(in the rows, 128 means zero)
Each path below is one point turned by a fixed rotation once a step. After each direction that follows a path, write how fast that rotation turns it, in degrees a step (0 if it stays still).
Each turn is a multiple of 5 degrees from 10 to 175, or 0.
Each row of a path follows its step; steps can be skipped.
Rotation 1:
step 0: [126 121 145 119 130 121 136 135 123 120 123 125 141 117 130 140 132 135
 135 123 124 138 131 131 122 125 145 131 140 132 123 135 119 123 120 120
 125 126 134 116 129 140 122 120 108 117 111 123 138 135 134 120 138 127
 129 126 140]
step 1: [121 135 125 128 119 123 136 115 126 136 120 120 134 141 118 130 135 120
 121 127 108 127 126 131 122 133 134 121 113 126 128 124 123 117 129 108
 119 119 115 132 122 127 129 134 116 137 134 127 126 120 138 137 138 135
 145 132 124]
step 3: [117 112 145 129 125 121 131 119 144 126 123 113 129 132 132 134 126 134
 122 124 116 133 127 124 123 118 127 123 130 137 105 128 138 126 123 122
 129 114 132 134 127 128 126 117 123 126 134 135 134 129 123 133 132 140
 127 140 149]
step 4: [118 124 123 108 139 125 126 126 127 128 127 111 136 134 131 125 131 125
 133 128 128 140 118 144 112 133 128 124 122 140 138 124 126 130 131 124
 128 124 119 122 123 117 125 142 113 123 118 130 128 129 117 118 123 137
 146 123 116]
step 5: [131 120 122 136 117 130 114 127 126 151 127 123 123 128 134 139 121 142
 148 128 117 123 122 123 140 123 118 131 118 128 125 125 125 125 120 118
 140 112 120 144 131 127 134 125 122 127 118 131 119 135 127 137 122 129
 137 133 129]
step 6: [113 130 130 126 124 126 136 136 136 117 125 120 131 134 132 120 139 145
 125 127 135 117 118 128 118 115 140 131 129 128 117 131 140 144 131 123
 141 130 133 137 132 113 141 127 122 121 123 124 135 134 111 129 134 123
 133 119 134]
step 7: [118 119 124 111 122 141 115 114 128 135 134 116 130 128 125 135 132 132
 123 113 144 130 121 129 117 135 131 126 128 128 119 122 121 127 131 104
 125 118 115 128 135 132 119 122 141 128 124 138 122 132 128 122 114 133
 129 124 128]
step 8: [134 134 123 135 124 137 128 139 139 141 128 121 134 128 136 140 136 128
 140 121 120 126 128 138 119 131 127 129 125 145 139 128 129 126 122 122
 133 138 124 139 126 124 130 134 128 123 116 108 125 156 125 136 134 124
 120 118 128]
step 9: [113 135 140 132 121 145 126 134 126 132 117 132 138 135 134 134 148 136
 124 129 128 134 136 118 133 110 137 132 138 116 123 129 130 121 139 115
 139 127 117 129 136 126 132 122 118 119 129 138 114 122 128 132 126 124
 128 123 131]
Directions:
[129 128 130 130 126 129 127 127 127 126 125 130 125 128 131 130 125 126
 133 125 126 126 130 131 129 127 129 126 128 125 131 126 129 125 128 130
 130 132 127 130 130 127 131 128 129 129 128 126 126 128 125 133 126 131
 132 127 126] : 110
[131 126 131 130 129 126 127 129 130 127 126 128 130 127 128 132 128 124
 130 129 128 123 126 127 127 125 128 127 130 127 125 129 130 129 125 129
 131 127 129 127 126 128 129 127 124 131 127 126 125 133 129 126 129 125
 124 131 130] : 130
[127 128 130 130 126 126 129 129 124 127 127 128 131 128 126 132 129 128
 123 125 125 131 133 130 127 128 128 131 129 130 130 128 131 126 127 130
 127 131 127 127 126 129 126 130 126 133 127 130 129 125 132 130 129 125
 129 129 131] : 35
Rotation 2:
step 0: [137 129 147 130 134 126 134 140 125 140 109 137 134 132 112 135 130 128
 129 131 133 137 120 131 116 123 122 126 134 125 107 124 129 125 135 131
 116 131 123 137 128 129 140 131 146 124 135 125 133 120 137 137 121 136
 130 132 133]
step 2: [133 137 138 121 125 125 129 134 135 138 127 115 143 136 120 148 120 141
 137 134 134 132 138 125 134 122 121 117 122 121 114 131 130 112 111 127
 127 130 133 131 128 125 126 135 135 124 116 127 134 125 127 140 115 132
 123 129 139]
step 3: [129 121 140 119 115 131 128 137 119 139 121 122 132 118 119 131 122 128
 133 135 124 132 119 131 114 121 114 117 134 110 125 125 130 124 131 126
 130 119 113 121 120 118 116 122 130 136 117 126 127 123 119 125 119 137
 132 126 146]
step 4: [126 130 147 120 113 116 127 129 129 130 116 134 141 128 115 124 132 138
 128 136 141 133 127 119 121 128 114 131 130 127 125 127 128 132 128 126
 126 135 146 128 123 115 134 135 123 131 111 126 132 130 132 137 135 147
 137 129 138]
step 5: [134 127 135 123 124 122 139 136 136 135 110 137 140 131 129 134 121 130
 125 132 138 134 124 139 116 125 113 112 130 120 121 131 126 129 135 136
 138 136 134 132 127 123 124 117 122 136 130 129 117 112 136 140 110 131
 122 132 122]
step 6: [123 128 131 129 116 122 149 123 125 133 127 123 140 126 131 130 135 143
 143 134 141 121 124 144 122 127 114 138 135 119 109 126 130 131 122 124
 119 126 127 121 127 127 125 138 123 133 120 134 135 118 121 139 117 130
 136 129 123]
step 7: [120 115 144 139 129 119 134 135 129 132 123 129 138 129 111 134 119 139
 138 128 131 135 124 133 119 130 113 115 106 129 115 126 131 118 121 128
 121 125 122 132 117 125 125 125 139 121 117 131 123 126 131 133 125 140
 128 120 119]
step 8: [122 126 135 128 120 130 139 134 129 128 125 128 135 130 114 129 120 132
 142 136 130 138 127 135 114 115 127 117 151 124 123 107 122 130 132 124
 116 132 129 139 131 128 120 120 127 126 115 132 122 126 121 142 131 133
 135 122 138]
step 9: [139 127 133 125 114 124 129 114 138 130 130 139 145 137 134 137 130 139
 130 134 132 151 132 132 116 119 122 124 115 131 117 121 135 114 122 129
 129 128 130 133 127 118 130 128 123 135 117 132 125 122 121 132 131 140
 132 135 137]
Directions:
[127 125 132 126 129 130 128 127 126 125 128 130 125 126 127 127 128 128
 127 129 130 130 128 128 126 129 132 126 128 127 127 129 126 130 134 125
 130 130 132 129 128 126 125 130 133 124 126 133 129 130 133 129 129 129
 130 126 127] : 100
[126 128 128 129 130 131 130 129 128 128 130 126 128 129 126 130 127 127
 127 127 127 129 132 132 133 124 130 127 126 130 124 124 129 128 129 128
 125 128 123 127 127 129 127 130 131 125 129 126 126 127 125 133 131 132
 129 129 125] : 55
[130 129 130 130 128 128 126 132 125 129 126 129 131 127 128 129 128 125
 129 125 128 127 125 129 129 124 131 124 129 128 131 130 124 130 129 133
 126 128 126 130 129 133 124 125 131 129 129 129 128 125 128 128 125 126
 130 129 129] : 145
